A state moves one step at a time under one of 6 hidden systems, and each row is a state written as 20 numbers. Each run below is a few steps of one system.
run 1, Y:
[[-18 -11  27  20 -12 -19  22  -9 -11   6  32   0   7  24 -14  -2  -5  -6
   30 -11]
 [  9  34 -52   5  19   2  -2  15  -3 -10 -12   2  -2   0   0  18  -6   6
   -1  -1]
 [-34  -6  35 -17  -6  12  -7  15 -11 -11  -9   5  14   1 -34 -18   9   0
   12 -12]
 [ 11  -4 -17  16  -3  -4 -12  -6  13 -15   8 -15  -2  14  16  27 -28 -30
   18  -5]
 [  1   7   1  -3  -1   9 -24  37 -13 -11 -16  -5 -16  -2  -2 -26  20  19
  -25   5]
 [-13 -25   7   4  -1 -29  11  -4   4  29  32  -2  -1  14  -8 -14  -8 -24
   22 -12]
 [ 19  27 -44 -18  15  12 -16  12   7  14 -15   7  -6 -21   7  12   3  -3
    3  10]
 [-28 -22  44 -28  -5   3 -23  -4   8  -1   1   9  16 -12 -16 -14   2  -2
   -1   3]
 [ 28 -16 -16  22 -12  -1 -12 -23  21  -6  14 -12  -6   5  32  22  -4 -16
    5   0]
 [  2  12   6  -1  -7  -4 -11  25 -16   1  10   8 -18 -11   4 -22  30  34
  -35  18]]
run 2, G, 10 rows:
[[ 34 -27 -16 -46   9  -8 -26 -11   3  14 -41   0  12  -7  54 -27  28  -8
  -38 -40]
 [ 36  27 -33 -38 -13   8  33 -18  11  33 -31  -9 -26 -13  62   2 -14 -16
  -32   5]
 [ 51  23 -16  16  18   5  20 -11 -25  17 -45   4   2  29  42 -22  19  49
  -26  -7]
 [ 57   9 -23  26  -9   0  34 -28 -19   5   4  -5   6  24  54  34  14 -22
   30 -23]
 [ 36  49  24  27  -1   8  -1   0 -35 -19   5  10  -2  21  41  36 -28  29
    0  41]
 [ 30  -8  13  46 -17 -34 -24   1 -30  -8  61  12  -1  25  33   2  38  18
   11  -7]
 [-15  35  -5  31 -42  -8  34  24 -17  -7  58 -14 -45   2   2  21 -13 -13
   11  26]
 [-30  13  24  37   9 -19  11  42 -52 -37  15   8   8  23 -39 -18  16  41
   -7  -9]
 [-29 -18 -18   3   3 -30   3  26 -19 -36  47  -6   9  -9 -25  36  -3 -58
   37 -36]
 [-37  21  24 -29  29 -21 -31  47 -17 -16   9  12  -2 -15 -29  -3 -58  -1
  -16  45]]
run 3, X (10 x 20):
[[ -5  29 -21   3 -24 -12 -64  13  25 -16  14 -13 -13  36  37   2 -55 -22
    4 -17]
 [ 44 -35  51  28 -19  33 -41 -20  26  24   9  -8 -22   3  12 -10  20   2
   16  51]
 [-13   4  10  50   3 -46  37 -19 -19  14  73  17   6  24 -11  20 -13  14
   32  13]
 [ 19  32 -49  49  11  34   8  39 -15  -4 -26 -13 -15  28 -39  -7  31  16
   40 -15]
 [-33 -16  46  -5  20  16 -28  -1  -2 -38 -47   2  52  32 -38 -12 -27   9
   17 -31]
 [-34   6  -7   0 -56  11 -70   0  47 -54  33  -8  -9 -15  13  25 -13 -21
   -8 -10]
 [ 13 -40  43  17  -9  25   3 -16  18   8  39   2 -19 -54 -28  16  47  13
   -2  70]
 [-22   4 -39  28  33 -50  69   0 -36   0  54  21  20 -16 -38  29  25  12
   15 -10]
 [ -2  27 -65 -16  34  43  17  44 -11 -13 -75 -10   6  -4 -45  -5  22  -6
   16 -43]
 [-40 -20  40 -72  17   3 -64 -12  23 -31 -54  14  54  -9  -2 -12 -36  -4
  -31 -29]]
run 4, X:
[[-27  -5   6  -2  -2 -16 -11   9 -10 -12  47  14  13 -17 -27  27   8 -27
   38  -4]
 [ 11   1 -41  23  30  21 -10   3  16 -17  -9   2   4 -25 -30  31  16  14
    8  19]
 [-34 -31  -4 -16  20  -9  -3  -5  12   7   0  11  29  -9 -43 -14  16  -5
   15 -31]
 [-15  36 -28 -29  -4  20 -22  -5  18 -11  -1  17  18 -34  -1  32   3  -5
    8  -3]
 [-10 -30  -5  -9   4   7  -4 -31  36  12 -11   7   5 -30 -13 -12  20  26
  -29   9]
 [-25  23  -7 -30 -18 -15  31 -10  -8  21  28  23   9 -27   4   6  21  -8
    8 -14]
 [ 11  25 -31  -7  11  19  28  -6   0   3 -37   4  -2 -19   4   1  13  32
  -30   7]
 [-22 -13  11 -37  -9 -14  22  -4  -5  11 -21  -1  11   6   7 -36   4  -5
  -25 -37]
 [  7  37   2 -37 -25  10   0   1  -3  -5 -10   0 -11 -15  46  13 -17  -8
  -24   8]
 [ 20 -31  17   3  -1 -14  18 -13   3  13  -3 -10 -18  -4  25 -23   1  17
  -45  19]]
run 5, Y:
[[ 21 -15  25  30   3 -12 -20   6 -18  -5  11  -3   0  33  11 -12   2  10
    8  -2]
 [ -5  12 -36  26   9 -11   3  10  12  22  16  -1 -20   9 -18 -15  -1  17
    3  11]
 [-17  26  -5 -27   8  -7  -9   4  -8  22  -1  25  21   0 -10  -8   9   2
   27 -20]
 [ -4 -12   0  -2  17  14 -29 -10  21 -21  -2   3  21 -16 -20  33 -10 -13
   22   7]
 [ -7   5   9   6 -38  16 -37   6  17 -34   4 -11 -11   1  20  -3   2   6
  -19  -9]
 [ 16 -25   6  25   0 -33  -7  16 -25  -1  40  -5 -13  13  17 -12  21  -1
   -4  -8]
 [ -8  14 -48  -5   5 -11  23  16   0  33  17   1 -22 -19 -19  -9  18  -5
    4   5]
 [-20  13   6 -58  10   0   1  -3  -3  16 -11  24  27 -25  -6   9   0 -23
   15 -14]
 [ 14 -35  16 -10   2  27 -21 -20  29 -34 -19 -15  11 -21   5  34 -13 -27
   -2   8]
 [ 12  -6  27  13 -42   8 -15   4   5 -20   6 -18 -31  10  40 -16   5  13
  -43   9]]
run 6, V:
[[ -6  40  -4  -5  -7  11 -10  16 -13 -29   7  13   2 -20   6  35  -2  11
   -4  19]
 [ 10 -37  -9   5  -1  -9  10   0  11  12  -8 -17 -17   4   6 -35  16   4
  -34  -8]
 [  7  21  -9  -3  17 -11   1   1 -20  15  17  20  17   2  -4  23  -1 -13
   44  -3]
 [-18   9  -1  -3 -14  21  20  -4   6 -29 -34  -9   1  -6   0  -4   4  22
  -35 -11]
 [ 12 -22  13  -7   0 -10 -25  -3  10  29   6  -5  -4  20  10 -15 -13 -32
   26  -5]
 [  5  40  -4   4  -2  12  -9  13 -13 -22  10  13  -2 -16   7  29   3  21
  -10  28]
 [  8 -38 -17  17   2 -10  17  -7  12  14  -4 -16 -14   8  -2 -33  18   8
  -24 -13]
 [ -1  21   0  -3  16  -1   8   1 -18  13   9  18  21   9 -15  19  -4 -12
   47  -5]
 [-18  -2  15  -3 -21  24   5  -6  12 -35 -29 -10   3  -6  -2  -1  -3  21
  -31  -8]
 [ 12 -20  14  -3  -2  -9 -36   6  12  27  16  -7 -16  12   6 -15 -13 -31
   21   5]]
run 7, C, 10 rows:
[[ -1  30 -31 -18   7  -8  -1 -25  17  -4 -42   8  10   7  43  -9 -30  45
  -62  -8]
 [ 43 -11  17 -11 -32  31 -59   7  18  -3 -20 -21 -25   9  50 -12  11 -23
   -5  -3]
 [ -9  47  28   3  -8   3 -38  -7  10  31   5  25  -6  19  15 -26 -28  51
  -10  50]
 [ 10  12   9  10 -33  -8  -7  36 -35 -11  -1  -7 -19  31  34 -45  38  22
  -26 -33]
 [  0  30  31  22   2  17 -19  31 -19  -6 -17 -14  -9  57 -10 -10 -49  -9
   39  12]
 [ -1   5  16  19  26 -10 -21  -8 -26 -41 -20  21  51  31   3  -1   2  54
  -15 -28]
 [ 20 -26  24  20  -6  -3 -65  24 -14 -24  37   0   5  12  -2  12  25 -24
   40  -6]
 [-32  31  10   0  27 -23 -10  20 -26  21  32  39  16  -7 -48  -7   9  36
   23  26]
 [  4 -22 -15   4  18 -37  38  41 -58 -14  15 -11  -1   4  -6  -9  33 -23
   -5 -43]
 [  3  -2 -26  10  51   3   8   9  -1   5 -19  -7  20  17 -40  28 -43 -38
   56   0]]
run 8, C (10 x 20):
[[ 28 -12  16   2  -9   5 -10  26 -23 -22   6 -13 -21  -5  25   4  13 -11
  -18  12]
 [-22  17  -9   0   9 -10 -27   6  17  22   1   7   0  22 -14 -22 -31   9
   13   3]
 [ 21   9  13 -10   4   5  12   7 -41 -12 -19   9  13   1  19   2  28  13
  -13 -14]
 [ 11 -19   1  28  11 -12 -28  14   5  -2  15 -13 -13  20  -7  -3 -25 -12
   12  12]
 [-10  19   5 -14  10   5  -7  -9  -7  14 -13  25  30   4 -11 -10  20  27
   15 -13]
 [ 25 -23  15  21   5 -17   9  16 -29 -16  25 -12 -14  -1   8   9  16 -11
   -5  10]
 [-25   8 -21   8   9  -4  -4   1  15  20   1   7   5  17 -33 -11 -14   0
   31  -8]
 [ 14 -10  19  -9  11   3  35  -5 -32 -17 -16  10  17 -14   4  15  26   4
   -8  -6]
 [  0 -25 -21  26   5 -15 -15  -2  22  -4  27 -14  -8   6  -9  12 -16 -23
   16   2]
 [-16  16   2 -28   2  18  13 -12   3  18 -13  23  21 -22 -20  -1  23  16
   13  -3]]
run 9, H (10 x 20):
[[ 21 -19  37  25   5   1   4 -47  -1   3  -3  12  31  23  15   9   3  22
   12   1]
 [-10  31 -17   4 -27  19 -20   8  23 -13  27   5 -25 -31  -4  27   1   3
   -1  34]
 [-32 -15  40 -10 -23 -27  20   7 -26   8  24   6   2  12  -5 -39  17   3
   -7 -28]
 [ 10  -6 -38  14  -1   5  58 -23  17 -10 -14 -25 -12   1   6  32 -27 -22
   -5 -10]
 [  8  26   8 -10  10  28 -17  53 -34 -24 -40  -1  -9  -4 -11 -18  24  22
  -21   9]
 [ 36 -31  19  23  14 -27 -16 -50  -3  -4  22  17  37  12  37  17  18  17
    0 -14]
 [ -6  24 -48 -12 -23   5 -29  25  26   7  41  -2 -38 -44   1  18   9 -26
    1  27]
 [-31 -23  30 -24  -1 -46  18  21 -29  24   3  -1   2  28  -8 -62  -4  -9
  -14 -37]
 [ 27  -3 -56  23  25  15  44 -31  28   2 -42 -26  -1  19   1  32 -37 -20
   16 -10]
 [ 17  36  25  -7  22  37 -54  57 -34 -11 -39  12  -5   0 -15 -22  18  40
   -7  37]]
run 10, V:
[[ 10   1  -1   7  23 -17 -12   3 -10 -18 -22  -4  13  28  21   0 -37  11
  -17  -7]
 [ 12  12  -9  -9 -20  17 -23 -20  28  28   4  13  -2 -15  12  -7  29  12
    9   4]
 [ 16   9  -6  19  15   4  33  13 -14   3 -10 -17 -20  16   0  10 -30  -3
    0  24]
 [ -6   0  -1  17   0  -9 -20 -25   8  -3   6  17  27  17   2 -12  15  36
    0 -23]
 [ -5   5   5   3 -23  36  21   2  13  12  -4 -15 -22  -7 -20   6   1 -25
   29  16]
 [ -5  -4  23  22  14 -18 -22  15 -18 -29   2  -1  13  31   1  -6 -26  20
  -15   1]
 [  1 -17  -4   1 -20  14 -20 -13  24  11  25   5  -4 -27 -10   3  44  -2
   10   4]
 [ -5   0  -5   9  28 -11  29  36 -28  -4  -2 -15 -17   3 -25   4 -26 -14
    0  18]
 [-13 -16  13  -5   6 -10 -21 -22   3 -15  -1  24  41  -5  -1  -5  26  27
  -11 -28]
 [ -6   0  -8 -25 -10  27  13   9  20  16  -8 -17 -23 -25 -15  11 -14 -47
   17  14]]
run 11, H:
[[-11  35   2   1  -7   9  14 -18  -5 -20  -7  16  24  -1   7  23  -6  33
   -8   1]
 [  7  -8  21  14 -30  14 -10   9  -5 -23  19  -9  -9  -4   3  12  30 -10
   10  -1]
 [-16  -8  -5  -7   0 -26  31  -5  -8  -6  22   4  -3 -23   0   2   4   9
  -34   5]
 [  3   6 -19 -16 -17   5  16   9 -11 -16 -14 -11  -2   2  18   6   5 -26
    4 -35]
 [ 27 -28   0   6  26   1   2  13 -10  -8 -19 -13  -8  -4  -2  -9  13   8
  -24   9]
 [ 17  19 -18 -13  13 -10 -23 -12  -2   5  -3  21  19  -5  29   9   6  14
   -5  -8]
 [ 10 -15  -2   2 -11  -2 -36  10  15  11  21  -6 -20   1   6 -10  11 -19
   14   3]
 [-21  -3 -14  -9  11 -26  18  -2   8  33   7   4  -5   3  -9 -25 -17   5
  -12   2]
 [  4  14  -8   4  -2  17   9   5   1   7 -27 -13  -3  27   1  -2 -21 -17
   24 -17]
 [ 13  -2  15  25  23  14 -11   7  -3  -3 -19   2   2   9 -19  -1  -2  32
   -5  28]]
run 12, G:
[[-28  19 -48 -26  39 -43  36  13 -10  22  26  27  -1 -45 -25   7  -8  14
  -27  22]
 [  8 -28 -43  24  45 -17 -11  39   1  20 -27 -27 -14  42 -33 -39 -24 -19
   15 -20]
 [-15  10  10 -32  33 -14  37 -27 -10  47  -1  29  38  -2 -24  18 -27 -19
   50   2]
 [ 21 -21 -36  30  57  -2 -44 -15  38   1  -7   5  13  -8 -29  21 -22  21
    5  37]
 [  4 -22  42   2 -16   4 -22 -23  30  63  11  -1  -6  33  -4 -32 -17 -19
   48  14]
 [-24  10 -12  16  -9  25  28 -43  39  17  10  17   5 -35 -37  14  22  45
   -1  31]
 [  3 -36  15  38 -18  49 -17   1  28 -27 -35 -34  -7  30 -32 -12   7  -7
   23 -19]
 [-27   7  58 -38 -28  32   6 -36   7 -15  -5  22  39 -23  -1  29   4  -8
   19  -9]
 [  8 -24  -6   1  -7  18 -63   2  37 -43  -4  -4  -8 -36  11   7  14  17
  -49  15]
 [ -8  -8  34 -38 -56   8  -1   4  12  27  -5 -14 -30   7  32 -49   9 -21
  -22 -15]]

Which system made each of these runs?
run 13 (2 x 20):
[[-60   9  13 -56 -24 -16  11  -9   5   1 -10  13  24  -5   2 -34  -2   3
  -30 -49]
 [ 10  34  -3 -40 -44  29   3  -7  10 -17 -13  -1 -20 -46  48  19  13   6
  -45  13]]
 | X
run 14 (2 x 20):
[[-20  21   8 -19   8   1 -48  21   4  16   6  18   5  -1 -13 -14  -9   7
   14  16]
 [ -4 -26 -11   6   7  -8 -45 -19  31   0  13   5  22   4  -5   8   0 -11
   19 -18]]
 | Y
run 15, 2 rows:
[[  3  -1  -8 -13  -5   7  36  -4 -18  23  -9  17   1 -25  -7 -21  63  28
  -15 -11]
 [  8 -25   8  20 -10 -13  37   9  -6   9  19 -33 -35  20   3   1 -30 -47
   13  12]]
 | C
run 16 (2 x 20):
[[ 21 -14 -30   0  14 -14  -1  11   7  24  18  -7 -28 -24   5  -5   7  -4
  -24  34]
 [ 23  -9  -4 -12  30 -21  26  -7 -28  35   1  12  16   2   3  -2  16 -11
   22 -11]]
 | X
run 17 (2 x 20):
[[ 10   6  -3  -1  -7  14 -20  30  -3 -32 -10 -24 -19   6   8  17 -27 -28
   -2   7]
 [-18  14   4 -23  17  -7 -34  -7  12  -6 -19  19  28   2   1  -8 -24  23
  -18  -2]]
 | C
run 18 (2 x 20):
[[ -1  42 -28  10 -16   3  17   2   6  -1  10  -7 -22   9  14  25 -36  -7
    7  12]
 [  0   3  17  23 -15 -11   3  -7 -11  12   1   4  -2  30  20 -38  15  39
  -19 -11]]
 | V
run 19:
[[ 28   6   1  34  -9 -11 -30   0   0   5  28  -6 -13  31  24   6 -10  -7
   28   6]
 [ 18 -10  15  43   9  12  -6  -3   2  15   6  -8  -8  29 -19  -5  -6   7
   38  19]]
 | X
run 20, 2 rows:
[[ -2   1   0 -20  -3   4 -11   7  26  23   3 -12 -35 -17   3  -1 -42 -25
   -9  46]
 [ 36 -19   6   8  21 -34 -12  -8 -23  23  33  20   5  -5  26  -6  35  16
   -5  13]]
 | X
run 21, 2 rows:
[[  3 -22  27 -29 -29   9   6  14  -2  10 -14 -21 -37 -14  21 -41  15  -8
  -49  11]
 [-22  22 -40 -19 -22  -2  37 -10   0  -4 -25   1   5  -2  16 -20  27  18
  -34 -50]]
 | G
run 22:
[[  0  43  12 -12 -12   1  32  25 -40  -2  14   7 -16 -12   8  13   4   1
   -4  19]
 [  5 -14 -18  33  17 -33   1  17 -28 -30  15  -8   4  18   2  -2   9  15
  -20 -22]]
 | G
run 23, 2 rows:
[[-11 -49 -47   0  15 -33  17 -41  41  24  22  -3  17  -6 -13   5   3 -31
   18 -37]
 [ 25  56  -1 -37 -21  51 -26  19  -4   3 -18  10 -17 -39  22  24  25  -5
    7  32]]
 | Y
run 24:
[[ 18  11 -30  35   4 -21   3   8 -27 -21   4   2   6  26  20  -9  26  30
  -14 -36]
 [ -4  -6  23  -8 -18  36  21  11   2  -4 -40 -27 -12  19 -16  -9 -17 -31
   23 -12]]
 | X
run 25, 2 rows:
[[ 17 -67  33   4  21  -8 -30 -43  42  -7  11  -4   9 -28   8  19 -24   2
  -32  48]
 [-14  30 -35 -17 -49  -5 -21 -23  35  50  49  26 -11 -24  19 -16  49   9
   15 -11]]
 | C
